Each path below is one point turned by a fixed rotation once a step. After each direction that follows a path, write how fast that rotation turns it, in deg/step (0 if it stays still).
Each turn is a multiple of 5 degrees from 10 to 175, or 0.
Each row of a path follows its step; steps can be skipped.
Rotation 1:
step 0: [-14   0  -1   4   4   9   1  -4  -5   9  -3  -2 -20  -5   8  10  -1   4
   9  -1   2  -3   5  10   4   6  -5  17  -3  -7  -9   7  -1   5   3  11
  -7  -2   2  -1  13   6   9  -5]
step 4: [ -5  17  -3  -8   2   5  -2  -7   5   4 -15   6  -4   8  -2  -5  -1  13
   2   7   1  -1  -4 -11  15  -4  -7   0  -5  13  -1   3  11   4   3   2
  10  -1  -3  -6   2   8  13  10]
step 7: [  8   7   9   3  10  -1  -1   6  -5  -3   6   9   8   0   3  13  -5  16
  -2  -3   8   3  -3   5  10 -12   5  -4   0   7   5 -11   2  -7   8  -4
  -5   4   3  -5  -3 -23   3   3]
step 9: [ -6   9   3  -6  17   2  -1   4  -5 -10  -3  18 -14   0   7  -2  -1  -2
   7   3   1  11  -9  16  -1  -4  -2   4  -5  -1  -1  -5   8  -8   0   9
  -7   0  -2 -11  -5 -10  -5   2]
step 10: [ -2  -4  -1   2  -6  -4  -2  -3  -4  -4 -13  -5  -4  -7  -4 -11  11   9
  -5   0   4 -10  -9  10   2  -2   2   5  11   0   5   5   9 -13  -7   6
   5   2  -4 -20   8  -9 -11  -2]
step 11: [  0   5  -3   2   5   9  -3   9   0  -8  10   8  -9 -10  11  -6   5   7
  -2 -18   7   3   7  11  -3  -7   3   2  -6  -9  -7   9   3  -4  -6   0
  -9   0  -7 -11   9   4   0 -12]
step 12: [ -2  -7   8  -4  -7   0 -12   6  -8   5  -7   6  -9 -17  -1  -6  -2   7
  -4   0  -8  -5  -1   3   5 -11   6 -13   4   2  -6   7   1   6 -14   2
   1  11  -1  -4  15  -8   1  11]
step 13: [ -7  -6  -2  -5   2   4  -3  -4   8   6  -4   5 -14 -13   5   4  -1  11
  -4  -5  10   1   2  -3   4   4  -6  -1  -7  -3  -2  -7  -1   1  16  -2
 -13  10  -4 -10  20  10   5   1]
step 14: [-14  -8   4   4  14   2  -8   8  -6  15 -13  -4  -6   1   9  -4   8  -3
   5   2 -12   0   7  -2   1   7   3  -2   7  -7   6   7  11   7  -1   5
 -11   9   0   4   9  -2   1   7]
Speeds:
[-1 -4  0 -3  3 -2  4 -2 -3 -3  1  0 -3 -1  1 -3  0  1  3 -3 -1  1  2 -4
 -2  0  1 -1  4  2  0 -2 -4 -2 -2  3  0  1 -4  0  3 -1  1 -2] -> 25
[ 3  2  3 -4  3 -1  0 -2 -2  3 -1 -1  3  2  3  0 -1 -2 -5 -1  3 -1  1 -2
  0 -1 -4  3  4  3 -3 -2  1  0 -1  2 -4  1  1  2 -3 -1 -3 -2] -> 35
[-3 -1  7  2  4 -2 -2 -1 -1 -2  1  0  1 -1 -1  4  1  0  2  1 -3 -1  0  1
  2 -1  4  3  4  0  0  4 -2 -1 -2 -2 -2  1  3  2  0 -2 -1  3] -> 160
Rotation 2:
step 2: [ -1   5 -18   1   6   1  -8   7  -4   1   0 -19   5  -5   7   7  -8   0
   5   0  13  -4 -20  -6   6  10  -1 -20 -11   7  -6   3 -12  -2  -2  -4
  -8  -1  11   5  -1   7   0  -3]
step 3: [ 11  11   0  -9   0  -1 -10   0   6  15  -1   2   7  -8  -5  13  -7  -2
  14  -8   7  -7 -12   7  16   7   8  -2  -9   0   0   5  -9  -7  11 -10
   1  -6  10   6   9 -14   3 -10]
step 4: [ -4  14   2 -13   8   1  -9  -3   1  16   1  -2   0  -6   9   1   7  -2
  -2   4   9   6 -12  10   3   8   5   0  -3  11   5 -12 -29   5  -5 -14
   1  -3   3  -8   1   0  -6  -2]
step 5: [ 10  11  -1  -5   0  19 -12 -20   5   8   8   2  10   3   7  -5  -6   1
  -7   2  12   2  -7  -3  -1   7   8 -18  -6  -3  10   2  -8  -2  -3  -4
  -9  -4   4   6   7   7  -7 -14]
step 6: [  3  11 -12  -2  -4  -3  -9  -5  -6   3  -6 -12   5   2   6   3  -5   0
   5   9  15   1  -4 -13   6   7  -3 -20  -7   1   8  -6 -17  -5   4   1
   3   4  19  -3  11  -7  14   1]
step 8: [  2   7   1 -16  14   3  -9  -5   2   9   8 -12  -5  -5  -4   4   1  -8
   2  12  12 -17 -12  -3  -2   1   3   2  -5  11   0  -5 -21   7  -8  -4
 -13   2   9  -1   2  10  -2  -5]
step 9: [ 12  16   5  -5   1  10  -8  -9   4  12   0  -6   3   0 -13   8  -3   0
   9   5   6  -2 -11  -5  -4   7   8 -13  -5   2  28   0  -2  -9   3  -4
  -9  -3  -2   0  11  -1  -4  -3]
step 11: [ 10  -6   0 -10   8  -3  -8  -7  -4   5   5  -1   2   2  -3  -6  -7  -3
   8   5   6  -7  -2  -5  -8  26   4 -18  -7  -5  -9  -1  -9   9   6  -3
 -11 -11   4  -1  10  -6 -12 -13]
step 14: [  8   8   3  -3   0   2  -5 -10   1 -10  13  -8  -7  -9  13   7   1  -5
   9   4  -7 -10 -18  -3  -2   3  -8 -17  -6   7  -3 -11 -13   2  -7  -7
  -5   4   5  10  14  -4 -10  -5]
Speeds:
[ 1 -2 -2  2  3 -1  0 -1 -1 -1  4  2  2  1  1  1  2 -4  0 -2  4 -4  0 -1
  0  0 -7 -1  3  3  1 -1  2 -1 -3  4 -1  0  2  1  0 -1  3  1] -> 60
[ 3  3  0  0 -1 -1 -1  2 -6 -1 -4  1 -4  0 -1  1  2  0 -3  0 -1 -2  0  1
  0  1 -1  0 -3 -1  0  4  1  3  0  2 -2  5  5  4 -3  1  0  1] -> 65
[-4 -4  5 -5  2  0 -3  1  0  1  2  5 -1  1 -1 -2  1 -2  1 -1  0  0  1  0
 -2  2 -1  4  0  1 -1  1 -1  2  1 -7  0 -1  5 -1 -1  0 -1  1] -> 95
[ 0  2  2 -4 -6 -1  2 -1  1  0 -5  0  2  0  1  1  1 -2  4 -2 -2  0 -2  3
  1  3 -3  2  1 -2  0 -3  1 -1  0  3  4  0  3 -4  0 -1  0  1] -> 110
Rotation 3:
step 2: [  2   3  -3  -4  -4  -5  -2   1  15  -6  -1   0   3  12  -5   7   5   8
  11   4 -13  -3 -14  -4  -7  -7  -5   8   5   0  -6  -3   0 -13  -2   1
  -4  -1  -2  -5   1  -1  16 -17]
step 3: [ -2  11   0   2  -6   3  -5  -7   8   3  -4 -14  12   0   5   5   6 -11
  -1  -6   0 -11  17   8  -3   3  -4 -10   8   5  -1   3   2 -12  -9   1
  -1   3  -9  -8   9 -11  -2  -1]
step 5: [ -5   2   2  18   1   7  -1   4  -2  11  -8 -10   1   5  -3  15  -8   7
  -2  -6  -4  -4  -2  10  -3   7  -1  -4  10   9 -15  -3 -12  -6   8   6
   5 -11   3   3  -1   5  -6  -5]
step 6: [  8 -13  -2   1  -1   1   3  -9   6  -4   1   1   5  -1   0   1   2   7
 -11  -4   5   9   0  12   4  13   4  -3   4   7   4   5   4   9 -17  -3
  17  -9   3  -3  -3 -12 -12   2]
step 7: [ -3  -8  -4   7  -7  -8  16   9  -2   5  -1  -4  -6   8   1  -8   4   8
  -2   6   0  10   4  -6 -11  -6  -2   1  11   4  -1  10   8   2   9  -6
   1 -19   9   8  -1   8  -4  -5]
step 8: [  1  -8  12  -2  -7  -8   6   1   6   4   4  -2  -8   2  -1  10  -8  -5
  -5  20  10 -10  -7   7  -1   1   3   9  12   6  -6  -5   4  -1   1 -13
   8   2 -10  -9  -4  -7  -2  -4]
step 10: [-10  -6   1   0 -12   9   2  14   5   4  -6  -7  -6   7   4   2   7  -4
  -1   0  12  -4  -4  -3   4   0 -12  -6  -4 -15  -3  -2  -2  -1   5  -9
   0   4 -11   5  -2   2  13 -19]
step 12: [  5  -7 -11   5 -13  10  -8 -11   4   2  -8   1  -6 -11   6  -2   2   4
   7 -17   4   3   3  -9  -2  -1   4  -5  -3   9  -2   7  -6   3 -11  -4
  -9  -9  -4   4  -3   1   7 -15]
step 14: [  6   2 -10  14  -2  -7  -5  -9  -3  -3  -1   1   4  -7  10  -5   0  -7
   2  14   7  -2  13  11  -3  10  16 -11   5  16  -4   2   2   5   1   1
  -1   0  -2  -5  -4   8  -3  -2]
Speeds:
[ 0 -4 -2  1 -1  0 -2 -2  2  4  1  1 -5  3 -2 -2 -1  0  0  2  0 -1 -1 -2
  1 -2 -1 -4 -2 -6 -2  1  0 -3  0  2  0 -4  2 -2  2  2  1  2] -> 130
[ 6 -1 -2  3  1  2  3 -1 -3  0  2 -1  0 -2  1 -2 -3  3  1 -2  2  3  1  3
  2  2  4 -1  1  0  0  1 -2 -2  6  3  2 -3  2 -2 -3 -2 -1  0] -> 45
[-2  1 -2 -3 -1  1  1  2  1 -1  4  1  0  1  6  2  1 -1 -1 -4 -1 -3  1  0
  2  3 -2 -2  0 -3  1 -3 -2 -7  3 -1 -2  3  1  0  0 -2  0  0] -> 55
Rotation 4:
step 2: [ -4   5  -7  11  -4  -5   1   6  -3   2   4  14  11  -6  -9  -4  -3  -3
  10  -2   1   6  -5  16  -3   1 -16 -10   2 -11  -2  -6   7   5  -8   9
  -6   0  -6   0   1  -4 -13  -3]
step 4: [ -1   0   7   7  -2   5   4   1 -11   0 -19   4   4  -3   5   3   4   8
   2  -3 -13   5   0   5  12  -6   8   7  -3   6   0 -15  14   8 -12   6
   0  -1   6  -7   2  -2  -2  14]
step 5: [ -4  14   0   3 -13  -4  -1  -4   4  -3   6  -7  -2  -6  -9   4  -6  -3
  12  -3  -2  14  -7   0  -6 -14  -6  -5   6  -4   2   7   6   4  -7   1
 -10  12   3  -1  -8   6  -6 -16]
step 7: [ -2   1   3   3  -5  -1  -6   4  -7  -2  -6  12  11  -5  -7   4   2  16
  -3  -7   0  -3 -10  15  10  -3  -5  -6   2  -1 -21  -3   7   7  -4   6
  -1   1   3  -5  -2 -14  -7  -4]
step 8: [  9   1   7   9 -11 -13   6  -7   7   4  -4  -3   0  13   8   2  -6  -3
  10  -4  -1  -1   2  -6 -10   5 -12 -14   1   0  -2   9  -4   0   1  -7
   2  13   9   4  -5   9  -3 -11]
step 9: [  7  -6   7   1   6  -7  11  -6 -12   0  -7  -7   0  11   4   0   1   2
   2   0  -2  -5  -4   2  12  -6   3   3   3 -12  -3 -12  12   3 -11   0
   5 -17   1  -4  -5   3   9  15]
step 10: [ -7  10  -2   5   1  -2  -3  -2  11   1   6   3   8  -3  -3   7   2   5
   2   1  -1   2  -9  11   4 -15   0  -9  20   6  -3  -2  13   8   7  -6
  -7  10   1 -12  -2   6   1 -12]
step 12: [-11   0  10  -9  -9 -10   3   5  -3  -6  -2   4  -4   3  -6   7   5   4
  -3  -1   0  -9 -14   9   6  -8   2  10   4  -3 -15  -5   8  10   3   8
   4  -7  -2   7  -5 -13   0   8]
step 13: [  4   4   4   1  -1  -7   5 -12   8   6  -3   5  -1   6  -3  -6   4 -11
  -3   2  11  -7   2   2  -7  -6  -7 -17   4   6   5   4   0   5  10  -3
  -6  14  13  -6  -4  -9  -6 -14]
Speeds:
[ 1  3  3  1 -3 -1  0  0  3  0  5 -3  3 -4 -4  4  1  2 -2  1 -2  0 -5 -3
  2  2 -4 -2  2  2  2  0  1  1  1  3 -1 -3  1  2  2  0  0  0] -> 145
[ 5  1 -2 -1  1  1  0  0 -3  0  2 -1  0 -3 -3  2 -1  0  0 -1 -4  0  3  5
 -1  0  2  1  1 -2 -1 -4  2  4 -1  1  6  0 -3  4 -1 -2 -2 -1] -> 145
[-3  2  1  1  0  3 -2  0 -3  2 -2  1  1 -5  1 -3 -2  1  2 -4 -2  2  3 -4
 -2 -1 -3  1 -3  0  3  0  0  0 -1  5 -1 -3 -1  0  1  2 -4 -1] -> 20
Rotation 5:
step 1: [  1 -14   9   6  -5   1  -3  -6  10  -3 -12  -2   9   5   7   2  -5   2
  -6  -9  -6   4  -8  -5   7  -9  -4 -15  -3   7  -3   5   0   1  -2  -4
   3   8   2 -22  -9  13 -10   4]
step 3: [  6   2  -7   7   7  -2  -1   2  15  17  -6  -2   4  -1   2   2   5 -15
   9  -4  12   7  -4   5   7 -14   3  -4   9   8   0  -8   2   5  -3  -1
  -8 -10  -6   6   5 -13  -6 -12]
step 7: [ -1  -7  -4   9  -6  -1  -3  16  -2  -2  -5 -12  -6   6 -11  12  -1   1
  13   4  -6   4 -11   2  -5   1  10  -3   3   4  -1   1 -13  -1  -6 -14
   7   6  -4   6   9  17   2   8]
step 8: [  4   9   3  -3  -7  -7  -8  11  -4  14 -11   6   3  -7   3  -5  14  -4
  -3  -3   9  -2   1   3  -6  -5   5  -9  16 -11  11  -9   9   3   4   3
  -3   4   0  13  15  -6  -2   4]
step 9: [ -7  10  -6  14   6  -6  -1   4   7 -13   3  -3  -5   7   8   6  20 -10
   0  -8   2   4  -1  -2  -6   9  -3  -8  -3  -3   8 -10   3 -12  -2  -3
   1  -5   2 -18  -9  -6   5  -2]
step 10: [-12  -5  13  -1   5  20  -5  -4 -16  -3  -3  -6   5  -3 -14   4   8   1
   1   2   0   0  12   9  -2  -1  -3  -1  -8  -7  -1  -2  -9  -2  -1  16
  10   3  12  -5   3  -5  -1   0]
step 12: [ -6 -11 -10  -1  -1   0   5   5   5 -11  -4  -8  -6   0  -5  -4   1  -3
   1   8 -10   4  11   8   7   6 -15  -7  15  14   2  -8  -7  -3  -2  -5
  -8  13  -6  13   0  12   1   3]
step 13: [  1  -3  11 -13 -10   0  12   5  -1   2  -3  -7   2  -1   0   7  -6   7
   0  -8   7   6  -2  12  -2   6   1  -7   1 -16   3 -13  15   3   8 -15
  -1   0  -5   3  15  -4   9   1]
step 14: [  9  11  14   1  -1  -5  -9  -8  11 -18  -1  -5  15  -3  10 -12   8  -5
   6  -4  -2   3   1  -8  -7   5  -3  -1  -1   1  11  -3  -4  -9  12   5
   1  -3 -11   2  -5  -5   6  -9]
Speeds:
[ 2 -1  0  2  2  1  1 -4 -7  3 -1  2  3  0 -1  0 -1  0  1  0  5  5 -1  2
  1 -4 -2 -1  1 -4  0  2  4 -2  1 -2 -3 -1  1  2  2  0  1  0] -> 140
[ 1  2  3  1 -1  3  2 -3 -2 -3  0 -2 -3 -3  2 -1  0 -1 -4 -3 -3  1 -3 -1
  1  1  0 -2  1 -3  2 -5  6  1  1  1 -1  2  1 -4 -3  0  2  2] -> 85
[-1 -1 -3  4 -1 -1  3 -1  2  2  3 -2 -1  0  2 -5  0 -1  5  0  1 -2  4 -1
  1 -2 -1  0  0 -1 -1 -2  4 -5 -3  0  2  4 -3 -1 -2 -1 -3  0] -> 125
Rotation 6:
step 2: [ -3 -10  -8   4   8   3  -2  -1  11  -5  -1  -4   7  -3  10  -8  -4   2
   3  -1 -13 -15 -12  -8   2  -6  -7  -6  12 -12  -9   4   2   6  -6   6
   2  -9   6  -1   4   4   4  -7]
step 3: [  0  -9  -4   7   1  -4   7  -1  18  -1  -2   3  -2   0   2 -13   7   6
  -4  -4 -21   1   6  -2   6  -7  -9  -1   6   0 -18  -1   1   1  -5  -5
   5  -5   4  -6   5   4   6   4]
step 5: [  4   4   5  11   3   4  10   6   8   2  -3   2   7   0   1  -4   0  12
   5   3  -9 -10  -7 -11   6  -3  -5   4  -2   1   3  -1   8   9  -7 -18
 -14 -11   0  -5   0   0  -7   9]
step 8: [  2   5   1   8 -11  10   3  -2   8   2  -5  12   7  -1   1   0  14  -3
   3  -3 -12  -3   6   1   9  -7  -2  -4  -4   2 -22   4  -1 -11  -4  -6
 -10   3  -2   2   1  -4   3   4]
step 9: [  5  14   1   1  -1  10   3   0  11  -4  10   4   9   0  -2   0  -1  -4
   9  -3  -9  -5  -5  -3  11  -2  -1   1   0   4  -7   0  10 -10  -9  -6
 -17   5  -2   6   3  -7 -14  -5]
step 11: [  8  11  -4   3 -10   9  -4  -3   5   6  -8  -3  12  -9   3   1 -15  -3
  -4   4  -2  -3   1  -1   9   4 -10   8   6  -7   2   5   5 -13  -6   1
  -4  11  11   6   9  -3   7   6]
step 12: [ -2   6  -2  11 -13   4   0  -8   5   7   4   1  15 -16  -2  -8   5  -8
   1  14   2  -5   2   4   4  -4  -8   6  -6  -3  -7   3   4   4  -3   7
 -10  11   6  -2   5  -3  10   2]
step 13: [ -1   5 -11   4  -5  16   9   0   1  -1   6   6   9 -13   4  -5  11  -2
   2   1  -1   1   0   2  14  -6  -1   0 -12   0  -4   8  12 -10   2   8
  -1   1   4   5  11   0   0 -10]
step 14: [ -4   3  -8   1   7   4   1  -2  12  -6  14  -6   0 -11  -9 -14   7   2
   1   3  -4  -7  -2   1   4  -1  -3   4  -4   2   8  11   8  -8  -9   2
  -2   9   6   9  14  -4 -10  -3]
Speeds:
[ 1  1  0 -4  2  1 -3 -2  0 -2 -4 -2  0 -1 -1 -1  1  3  0  0  4 -3 -3 -4
  1  4 -1  1  2 -2  5  3 -3 -1 -3 -2  0 -2  2  1 -1  2 -4  1] -> 80
[-2  0  4  1  2 -5 -1 -1  2 -4  0  1  2  1 -1  2 -3  1 -2 -3 -3  1  1  0
  0 -1  0 -1 -6  1  5 -1  2 -4  0  0 -3  0  1  0  1  3 -2  2] -> 70
[-2 -5 -1  1 -2  3 -2  2 -5  0  1  3  1  1 -2  1 -1 -2 -1  2  3 -2 -3 -3
  1 -3 -6  0 -2 -1  3 -1  1 -2 -1  1 -1  1  1 -3 -3  3  4  2] -> 65
[-3 -3 -3  0  2  1 -3  0  3 -1  2  0 -3  2 -5  1  2 -3  2 -5 -2  2 -2 -1
  1 -2 -1  0  1 -1 -3  0 -3 -1  1  0 -2  0  1  7 -1  1 -1 -1] -> 60
[ 2  0  0 -2 -1  1  0  2 -1 -2  1 -1 -5  2  4 -2 -1 -3 -3 -3  0  0  3  2
  3  2  1  1  1  1 -1  1  4 -3 -3 -1  2  5  4  2 -3  1 -1  1] -> 145
Rotation 7:
step 0: [  9  -5   9  -4  -3   8   8  -1 -22   3 -12  -4   2   2   0   5   1   5
   2   2   3  -2  20  11   4  -1 -17  -8   8  -7   2  -8   9   1  -6  -8
 -11   3   9 -10  -5   7   9  -4]
step 1: [  5   1   4   6 -11   1   2  13   6  -4 -11  14   2   0  -6  -3   6  -9
   7  -7  -4   6  -7   2 -10 -10 -20   5  -3  -3   5  -6  -7  10  16  -9
   9  -7  -2   6  13  11   2  -4]
step 6: [ -6 -10   4   7  -6   4  13   0  -3  11   3  -8   9   2   6  -4 -12   3
   4   1  -7   2  -8  17  -4   5   1  12  -2  11  11  -7   2  -6  -5 -18
  -5  10 -12   1  12   8   6  -7]
step 7: [ -2   4   5   3  16  -7  -7   1 -13  -3  -2  -3  -8  -2  -6 -14   4   8
   6 -16   3   4   1   1  -9  -7  -4  23  13   1 -11  -9  -3  11   2  -6
   1   7  -5  -3  -4  -1  -7   7]
step 10: [ -6  -4  -5   6 -18 -22   1  -8   2  16 -13 -10  -8   3   7   0  -2   1
   8   2   5   3  11   0  -7  -1  -5   9   0  -4  -7   3  -7   8   8 -12
   3  14  -6   3  -3  -2   2  -9]
step 11: [ -8  -3 -11   6  17  -2   5  15 -10  -5 -14 -10   9   7  -5  -7  -4   2
  -6 -13 -12   7   0  -6   8   3 -14   2  -3   3  -7  15  -6 -10   4  -4
  -1   5  -8   0   9  -1   0   7]
step 12: [ -5   6  -5 -12   8  16  -3 -10  -9  -4  -2   2 -14  -2   6  12  -1  -3
  -8  -2  -8   0 -11   1 -18  14 -16  -4  -3   8   3 -12   3   8   1  -1
  -5  13  -6  -3   0  -4   3  -1]
step 13: [  6  10  14   7  12 -11  12 -15 -10  -4  -5  -1  -4   1   4  -6  -7  -4
   9  13   5  11  -3  -9  -9 -11   0 -12  -1 -11  -1  -3   2  -1   4 -14
  -3   4   6   7  -2  13  -1  -3]
step 14: [-10  -1  -9  18  -5   3  -7  -4   2   5 -15   5   7   6   2  -6  10   2
   2   0   8 -13  -2  -8  15  -3  -9   1 -12   8  -8  -2   9   6   8 -19
  -6   3   9   0   8   1  -6   3]
Speeds:
[-3  5 -1 -5 -4  3 -1 -1  3  3  2 -2 -1 -3 -1  2  1  0  4 -1  1  3  2  0
 -2 -1 -1 -1  1 -2  1 -1  0 -1  5 -3  2  0  1  1  4 -4  1  1] -> 155
[-1  2 -3  1 -2 -6 -2  1  2 -2 -3  2  1  2  1  5  0  3  1  3 -4 -1 -2  3
 -4  2  2 -1  0  1  0 -4  0  0  1 -1  1 -4 -3  2  0  1  3  0] -> 160
[ 3  1 -1  2  3 -3 -1 -4  3 -1 -2 -3 -5 -3  0  1  0  0  1  4  0  2  3  1
 -2 -2  0  1  3 -1  0  1 -1  2 -1  4  4  3  2 -5  0 -1  0  0] -> 135
[-2  0  2  4  2  2  2  4 -2 -3  1 -2  0  0 -1  4  5 -2 -3  1  0  3  0  4
 -2  1  0  1  3  0  4  0 -2  1  2 -3  1  1 -1  2 -1 -4 -3 -2] -> 70
[ 1  5  0  3 -1  2 -3 -4  3 -4 -2 -1  1  2  2 -2  0  1 -3 -3 -2 -1  3  2
  0  1  1  1  0 -4  0  3  1 -2  2  0 -4 -1 -2  0  2  1 -3 -2] -> 120
[ 5  1  5  0 -1  0  1  0  1 -1 -2  2 -1 -3  0  1  0  0  3  4  1 -1  2  3
  2  0 -2 -3 -3  2  0  1  1  3  0  1 -4  0  0  7  2 -3 -1  2] -> 85
[-2 -1 -1  2 -5  1  3 -2 -2  0 -4  1  3 -4  1 -1  5  0 -2  2  1 -2  3 -3
 -2 -4  2 -4  1  0  2  0  0  1 -1  0  0 -2  4  0  1  2  0 -3] -> 80
